A single turn carries every row of the set below to another of its rows. Some are shown first; where does it send the rows asked next?
Q589: [ 0.91  0.08 -1.12 -0.41 -0.70 -3.38  2.24  4.93  0.63 -1.87  1.77  1.90
  0.45 -2.08  0.12 -0.45 -0.11  1.36 -0.18  0.48 -1.34 -2.96 -1.59 -0.13
 -0.02]
Q540: [-3.13 -1.00  0.86  0.96  2.57 -1.23 -0.46 -2.33 -1.61  0.28 -3.44  0.05
 -0.49  1.09  2.36 -0.24  3.19 -2.49  0.81 -0.37  0.19  2.05  1.35 -0.43
  0.43]
Q266: [ 4.01 -0.49 -0.88 -2.19 -0.55 -0.43  1.83  4.68  0.49  0.98  1.07  2.43
  1.65  0.77  1.19 -0.03  0.43  0.89 -0.77  0.76 -1.21 -3.55 -1.69 -0.47
  0.46]
Q135: [ 2.98 -0.28 -0.51 -2.14 -0.56 -1.66  2.21  4.76  0.30  1.01  0.18  1.20
  1.93  0.88  1.53 -0.61  0.60  1.83 -0.72  0.78 -1.24 -3.88 -1.84 -0.77
  0.24]
Q889: [-1.88 -1.32  1.61  1.44  1.04  0.71  0.52 -3.01 -2.03  0.67 -1.25  0.48
 -1.90  1.21 -1.00  1.51  2.26 -3.85  1.47 -0.58  1.24  2.63  1.73 -1.44
  0.75]
Q273: [-0.22  0.29 -0.32  1.62  0.64  1.38  0.00 -3.25 -1.32  0.75 -3.19  0.91
 -0.27 -0.89  1.14  0.21  2.24 -2.68  2.29 -0.29  2.87  2.79  1.03 -1.44
  0.38]
Q151: [ 1.82  0.41 -0.41 -1.90 -0.48 -2.77  1.61  4.66 -0.31  0.42  0.29  1.93
  2.02 -0.45  1.70 -0.81  0.97  2.15 -0.67  0.54 -0.75 -3.81 -1.91 -0.59
 -0.28]
Q741: [ 2.93 -0.66 -1.65 -1.39 -1.56 -0.61  2.93  4.83  2.37 -1.84  1.62 -0.65
  0.34  0.93 -0.42 -0.21  0.55  0.32  0.06  0.00 -1.96 -2.81 -1.47 -1.20
 -0.60]
Q474: [-2.44 -0.93  2.83  1.71  1.86 -1.45 -1.41 -2.58 -0.69  1.00 -1.18 -0.83
 -0.12  0.47  0.81 -0.82  2.10 -2.76  2.10 -2.14  1.87  1.37  1.45 -1.30
  0.98]
Q517: [ 0.59  0.83 -1.57 -1.11 -1.53 -2.66  2.08  4.57  1.07 -3.17  1.83  0.65
  0.46 -1.41 -0.15 -0.74  1.49  1.04 -0.12 -0.20 -0.91 -2.80 -1.60 -0.78
 -1.26]
Q948: [-0.41 -1.51  2.06  1.45  1.57  1.16 -1.89 -2.75 -0.56  1.19  0.33  1.02
 -0.49  1.08 -0.02  0.00  1.78 -4.36  1.78 -2.02  1.81  1.97  1.66 -0.70
  1.62]
Q728: [-1.68 -1.72  1.71  1.47  1.09  0.81  0.98 -2.94 -1.83  1.07 -1.59 -0.38
 -2.08  1.66 -0.98  1.38  1.85 -3.78  1.51 -0.49  1.01  2.36  1.99 -1.64
  0.87]
Q747: [ 0.08 -2.06  2.55  1.31  1.76  1.29 -1.10 -2.50  0.07  1.89 -0.51 -0.73
 -0.33  2.13  0.22  0.00  1.33 -4.04  1.84 -1.67  1.17  1.57  1.67 -1.31
  1.77]
Q290: [ 0.54  0.17 -1.14 -0.34 -0.55 -2.12  3.51  4.65 -0.22  0.10  0.77  0.08
 -0.44 -0.60  0.30 -0.76 -2.55  2.22  0.17 -0.37 -2.03 -3.41 -0.59 -1.04
 -0.94]
Q904: [ 3.10 -0.42 -2.01 -1.37 -1.81  0.14  2.27  4.70  1.87 -2.33  2.82  1.33
  0.30  0.10 -0.94  0.06  0.74 -0.37 -0.32  0.02 -1.44 -2.28 -1.16 -0.67
 -0.54]
Q513: [-1.16 -1.65  2.72  1.56  2.03 -0.44 -0.97 -2.44 -0.15  1.64 -1.40 -1.89
 -0.26  1.87  0.71 -0.53  1.43 -3.04  2.17 -1.80  1.16  1.13  1.57 -1.55
  1.40]
Q509: [-1.65 -2.00  0.90  0.71  2.56 -0.23  0.36 -2.04 -1.00  1.03 -3.77 -1.15
 -0.45  2.69  2.19 -0.01  2.51 -2.90  1.06 -0.32 -0.51  2.00  1.37 -0.63
  0.79]
Q555: [ 3.21 -0.88 -1.65 -0.88 -0.82 -0.80  2.64  4.98  1.30 -1.07  2.62  2.40
  0.14 -0.69 -0.40  0.15 -0.77  0.00 -0.29  0.83 -1.89 -2.62 -1.24 -0.06
  0.66]
Q558: [-0.02 -0.23  0.09  1.65  0.86  0.92  0.78 -3.09 -0.79  1.19 -4.26 -0.79
 -0.20  0.06  1.48 -0.03  1.88 -2.23  2.70 -0.33  2.33  2.35  1.14 -1.90
  0.44]
Q405: [ 0.79 -0.46 -0.20  1.58  0.85  1.97  0.81 -3.01 -0.59  1.50 -3.90 -0.40
 -0.33  0.41  1.31  0.39  1.76 -2.78  2.49 -0.13  2.34  2.39  1.17 -1.76
  0.63]
Q426: [-2.78 -1.19  1.99  1.42  1.14 -0.35  0.77 -3.03 -2.02  0.62 -1.84 -0.46
 -1.89  1.07 -0.58  1.02  2.28 -3.14  1.69 -0.61  1.22  2.18  1.71 -1.53
  0.47]
Q803: [-0.17  0.95 -1.41 -0.24 -0.73 -2.36  2.58  4.50 -0.92 -0.69  1.61  1.84
 -0.51 -2.17  0.15 -0.73 -1.93  2.12  0.01 -0.61 -1.23 -2.97 -0.75 -0.55
 -1.18]
Q652: [ 2.02 -0.15 -1.70 -0.64 -0.83 -1.78  2.02  4.91  0.62 -1.69  2.79  3.16
  0.15 -1.98 -0.29 -0.02 -0.29  0.42 -0.51  0.56 -1.31 -2.39 -1.47  0.16
  0.42]
Q173: [ 0.73 -0.25 -0.40  1.58  0.66  2.21  0.32 -3.14 -1.05  1.05 -3.24  0.60
 -0.41 -0.15  1.08  0.46  1.93 -3.04  2.32 -0.25  2.65  2.75  1.25 -1.47
  0.62]
Q668: [ 3.23  0.12 -1.14 -2.10 -0.86 -0.55  1.16  4.45 -0.03  0.35  1.91  3.89
  1.62 -0.39  1.06 -0.03  0.99  0.71 -1.11  0.55 -0.61 -3.10 -1.72 -0.09
  0.23]
Q260: [-0.92 -1.68  0.04  0.51  2.00  1.78 -0.91 -2.46 -1.41  0.35 -1.50  2.30
 -0.92  1.53  1.41  0.81  2.98 -4.46  0.40 -0.27  0.30  2.91  1.72  0.13
  0.95]
Q333: [-0.69  0.23  0.04  1.70  0.90  0.56  0.39 -3.17 -1.22  0.89 -3.92 -0.05
 -0.13 -0.70  1.51 -0.02  2.09 -2.15  2.51 -0.31  2.88  2.47  0.98 -1.54
  0.20]
Q659: [ 1.74  0.50 -2.09 -1.33 -1.93 -1.04  1.77  4.47  1.21 -3.14  3.05  2.10
  0.28 -1.35 -0.88 -0.23  1.42 -0.02 -0.39 -0.27 -0.84 -2.34 -1.40 -0.40
 -1.04]
Q900: [ 1.38  0.05 -1.28 -1.30 -1.38 -2.32  3.00  4.66  1.87 -2.31  1.10 -1.04
  0.69 -0.03  0.02 -0.89  0.93  1.30  0.07 -0.02 -1.48 -3.14 -1.51 -1.26
 -1.03]
Q268: [ 2.99 -1.15 -1.13 -0.81 -0.58 -1.61  3.22  5.12  1.59 -0.81  1.38  0.68
  0.35  0.04  0.00 -0.10 -1.09  0.59 -0.06  0.91 -2.30 -3.14 -1.41 -0.47
  0.79]
Q767: [ 2.22 -0.56 -1.46 -0.61 -0.77 -0.17  3.53  4.80  0.22  0.47  1.47  0.67
 -0.61  0.44 -0.15 -0.24 -3.13  1.26  0.08 -0.17 -2.39 -3.08 -0.40 -0.98
 -0.40]
Q146: [-2.65 -0.69  0.27  0.73  2.17 -0.01 -1.29 -2.50 -1.91 -0.20 -2.07  2.12
 -0.66  0.31  1.76  0.32  3.47 -3.47  0.51 -0.60  0.60  2.70  1.48  0.18
  0.51]
Q689: [-2.11 -1.49  1.88  1.37  1.13  0.06  0.99 -2.89 -1.79  0.89 -2.05 -0.84
 -1.92  1.64 -0.64  1.16  2.09 -3.36  1.72 -0.44  0.88  2.08  1.85 -1.89
  0.66]
Q257: [-1.93 -0.61  2.20  1.65  1.79 -0.39 -1.98 -2.82 -0.89  0.63  0.12  0.99
 -0.35  0.02  0.37 -0.34  2.28 -3.62  1.84 -2.14  2.36  1.74  1.57 -0.83
  1.15]
Q417: [ 1.94  0.65 -0.88 -1.90 -0.76 -2.06  1.09  4.53 -0.46 -0.05  1.25  3.53
  1.84 -1.10  1.39 -0.44  1.27  1.54 -1.13  0.39 -0.28 -3.41 -1.93 -0.18
 -0.17]
Q550: [ 0.89  0.79 -2.02 -0.42 -1.20 -0.73  2.08  4.42 -0.82 -0.77  2.87  3.43
 -0.62 -2.12 -0.39 -0.16 -1.90  0.95 -0.25 -0.52 -1.01 -2.35 -0.57 -0.01
 -0.80]
Q472: [-0.24 -2.34  0.52  0.38  2.28  1.78 -0.08 -2.24 -0.75  1.15 -2.78  0.10
 -0.64  2.96  1.67  0.46  2.29 -4.06  0.75 -0.19 -0.59  2.46  1.76 -0.39
  1.24]
Q59: [-2.63 -1.05  1.80  1.55  1.09 -0.03  0.47 -3.06 -2.25  0.51 -1.32  0.36
 -1.92  0.82 -0.80  1.23  2.53 -3.59  1.40 -0.59  1.27  2.43  1.78 -1.46
  0.53]
Q286: [ 2.64 -0.19 -2.00 -0.54 -1.02  0.68  2.72  4.53 -0.17 -0.07  2.67  2.64
 -0.75 -0.69 -0.55 -0.03 -2.62  0.46 -0.41 -0.24 -1.83 -2.38 -0.39 -0.39
 -0.33]
Q931: [ 1.59 -0.58 -0.92 -0.63 -0.45 -3.21  3.08  5.20  1.26 -1.16  1.00  0.38
  0.51 -0.80  0.47 -0.70 -0.75  1.57 -0.09  0.76 -2.04 -3.35 -1.50 -0.46
  0.44]

Q509 goes to Q146
Q257 goes to Q747
Now find these:
Q517 goes to Q904
Q266 goes to Q151
Q803 goes to Q286
Q555 goes to Q931
Q173 goes to Q558
Q689 goes to Q59

A single turn carries every row of the set below to another of its rows. Some are shown first; where does it send the rows asked next?
Q325: [-2.04 -1.92  1.31  3.81 -1.11  1.05 -0.61 -1.12  1.72 -1.45 -0.36  2.57
 -0.36  1.88 -0.72 -1.15  0.08  0.93  1.79  4.59]
Q45: [-0.22  0.44 -0.20  5.03  1.44 -0.59 -0.75  3.34  4.84  4.24 -0.07  0.97
  0.35  4.44  0.09  3.48 -2.25 -0.17  1.71  1.92]
Q871: [ 1.78 -1.00  3.96  3.66  1.89 -0.64 -0.54  1.91 -1.28  0.54 -1.22 -2.28
  0.63  1.11 -0.32  3.05 -1.53  1.35 -1.52  2.22]
Q711: [-2.96 -0.29  0.93  1.30 -2.74 -1.10 -1.43  0.26  4.33  3.79  3.05  0.57
 -0.68  1.29  1.29 -1.26 -0.55 -0.13 -1.19  3.33]
Q91: [-0.01 -0.44  2.56  1.53  1.53 -1.65  1.03  0.94 -0.91 -2.01 -1.03 -0.86
 -0.83  1.91  0.48  4.74 -1.58 -0.14 -1.85  2.83]
Q557: [ 0.02  3.32 -1.03  2.10  1.66 -0.63 -2.10  3.19  2.44 -0.22  1.42  0.89
 -1.02  3.40 -2.97  3.30 -0.54 -1.47  1.52  2.81]
Q935: [-0.42  2.50  3.75  0.05 -0.78 -1.09 -0.13 -0.05  1.61 -1.11  0.94  0.81
  0.29 -0.85  0.07  0.93 -2.02  1.08 -2.47  0.58]
Q503: [-0.24  1.15  1.10 -0.68 -0.29 -0.79 -3.45  0.19  6.69  2.22 -0.22  0.51
  1.92  3.24  0.03  2.33  0.45  2.03  0.29  3.06]
Q766: [ 0.39  2.26 -3.35  2.28  2.90  0.67 -3.62  1.55  1.57  2.44 -3.12 -1.61
 -0.42  4.12 -0.59  2.25 -2.32 -0.27 -1.44  2.73]
Q643: [ 1.78 -0.72  0.78  6.13  1.73  0.56 -0.98  0.12  0.09  2.11 -2.20 -2.76
  0.80 -0.31 -0.53  1.25 -1.54  1.78 -2.07  2.16]
Q553: [-0.58  2.96 -1.49  2.17  0.60 -1.13 -2.87  1.82  5.07  0.70  0.30  1.16
  0.66  3.31  0.16  3.83  1.60  0.40  0.85  3.90]
Q937: [-0.87 -3.43  0.83  2.42  1.30  1.66 -2.40 -0.34  1.77  0.37 -1.92  1.22
 -0.47  4.18 -1.87 -0.61 -1.52 -0.12  2.75  4.88]
Q493: [-4.08  3.06  0.71  0.74 -2.32 -1.98 -0.99  0.82  3.68  3.68  2.35  0.00
 -1.25  2.19  0.68  1.20 -0.94  0.51 -1.84  3.32]
Q677: [-0.99 -0.40 -1.66  5.46  0.99  0.74 -0.53  3.89  3.54  2.72  1.04  1.19
 -1.49  4.08 -1.07  1.11 -1.95 -1.12  1.53  0.65]
Q382: [-2.33  1.09  2.06  2.37 -1.81 -0.10  0.65 -1.05  1.25 -2.59  0.95  2.39
 -0.79 -0.09 -0.56 -0.31 -0.47  0.97 -0.60  2.27]
Q961: [-2.30 -2.40  2.01 -0.01  1.66  1.86 -1.40  0.82  2.20  0.06 -2.93 -2.07
 -1.24  2.30  0.47 -1.29 -2.51  2.83 -1.71  5.13]
Q309: [-1.41 -2.11 -0.64  3.07 -0.29  1.22 -0.80  2.84  3.23  2.42  2.39  0.88
 -1.97  2.78 -2.30 -1.07 -2.64 -1.66  0.89  0.11]
Q769: [ 0.68  2.23 -0.95  4.30 -0.68 -0.39 -1.20 -0.88  3.35  1.84  1.70  1.62
 -0.57  3.13  0.35 -3.61 -0.40  0.22 -0.14  2.22]
Q607: [-1.65 -1.13  0.22  1.13  3.83  1.13 -1.08 -0.45  1.49  0.36 -2.94 -2.17
 -3.32  1.67  0.67 -1.81 -3.12  0.25 -2.32  2.62]
Q63: [ 0.00 -0.25 -1.69  4.80  3.05  0.78 -0.67 -1.49  1.18  1.34 -2.88 -2.32
 -1.85 -0.05  0.15 -0.45 -2.40  0.15 -2.71  1.74]
Q916: [-3.04  3.58  1.63  0.16 -0.70 -2.10 -0.75  1.63  3.94  4.20  1.13 -0.42
 -0.70  3.25 -1.09  3.86 -2.87  0.58 -0.92  2.57]
Q830: [ 2.35  0.85  1.48  1.98  1.54 -0.11 -2.04  2.30  2.25  1.30  1.98  0.75
  0.19  2.84 -4.24  0.89 -2.73 -1.67  2.26  2.58]
Q669: [-1.51  1.95  1.10  2.51  2.75 -0.30  0.62 -1.46  0.41  4.40 -1.24 -2.04
 -0.26  3.22  2.25  1.77 -0.55  1.55 -3.62  2.53]
Q361: [ 3.10 -0.05  1.18  4.03  0.22 -0.21 -1.80  0.09  3.47  2.65  1.83  1.40
  1.35  2.47 -1.52 -2.04 -1.86 -0.63  1.76  3.16]
Q365: [-2.07 -3.75 -1.13  3.40  2.28 -0.57 -0.19  2.85  1.66 -2.09  0.73  0.91
 -1.11  0.53  1.17  0.95 -1.76  1.14  0.19  4.27]
Q70: [ 1.58  3.36 -0.96  2.31  1.67 -0.37 -3.49  1.76  2.48  3.05 -2.19 -1.65
  1.83  1.83  1.73  2.43 -1.59  1.41 -3.02  2.33]
Q147: [ 0.81 -0.08  1.63  1.60  0.43 -0.61  0.92 -2.43  0.07  4.20  0.71 -0.94
  0.26  0.89  1.59  1.65 -1.84  1.25 -4.24  3.49]
Q464: [ 0.72 -1.61  1.43  1.04 -0.98 -0.12  0.71 -0.12 -0.96  1.81  2.43 -0.34
 -0.57 -0.49 -0.86  1.17 -3.06  1.76 -3.57  3.80]
Q298: [-1.10  1.88  1.88 -2.50 -0.56 -0.25 -2.68 -0.26  5.12  1.73  0.44 -0.04
 -0.24  3.79 -1.89 -0.34 -1.47  1.90 -0.71  0.71]
Q47: [-0.86  1.74  1.74  1.98  0.84 -1.66 -0.82  2.34  4.95  4.94 -0.02  0.08
  0.70  4.04 -0.83  4.76 -3.38  0.38  0.75  2.35]
Q880: [-1.63 -2.76  0.97  1.38 -1.82  0.36 -1.37  1.03  4.14  3.28  3.10  0.73
 -0.97  1.48 -0.80 -2.09 -1.99 -1.21  0.06  1.61]
Q237: [-1.75 -0.64 -0.39  1.66 -0.46 -0.66  1.37 -0.64  1.30 -2.54 -1.90 -0.25
 -0.26  1.50  0.64  4.45 -1.19  1.03 -2.20  4.98]
Q817: [-2.54 -4.14 -1.05  3.05  3.77  0.05 -0.42  1.32  4.14 -0.51 -1.84 -0.30
  0.81  1.31  0.00  2.08 -2.51  1.29  1.22  3.31]
Q676: [-1.03 -2.40  0.13  2.15  0.05 -0.19  0.24  2.79 -0.95 -1.22  2.62  0.52
 -1.81 -0.14 -0.47  0.55 -2.42  1.78 -1.84  4.11]
Q168: [-0.28 -1.10 -1.56  1.35  3.14  1.53 -3.32  0.71  1.25  1.49 -2.99 -0.54
 -1.30  5.15 -2.44  0.99 -2.92 -1.09  1.19  3.53]
Q316: [-3.41 -1.72 -0.13  2.20  4.20  1.09 -0.37  0.76  3.46  1.54 -3.16 -2.43
  1.09  2.83 -1.98  2.52 -2.82  2.23  0.28  1.80]
Q886: [ 1.60  2.91  2.97  0.38  0.51 -1.18 -2.22  1.17  2.58  1.75 -0.47 -0.81
  2.23 -0.12  1.63  1.85 -2.09  1.73 -3.25  1.19]
Q686: [-2.38 -2.03  0.32  1.30 -0.97  1.22 -0.18 -0.05  2.69 -0.98 -2.79 -1.10
  0.60  1.62  0.34  1.66 -1.34  3.50 -1.90  6.43]
Q698: [-1.55  3.53 -0.34  0.43 -0.69 -0.21 -1.38 -0.55  3.21  0.99  1.36  0.64
 -2.21  3.92 -1.18 -2.81 -1.05  0.93 -1.30  0.32]
Q811: [-3.55  1.53  0.60  2.28  4.03  0.89  0.05  0.40  1.24  3.17 -2.80 -3.13
 -0.09  4.08 -0.52  2.08 -1.41  2.34 -1.80  1.49]

Q45 goes to Q677
Q298 goes to Q503
Q817 goes to Q365
Now find these:
Q643 goes to Q63
Q70 goes to Q766

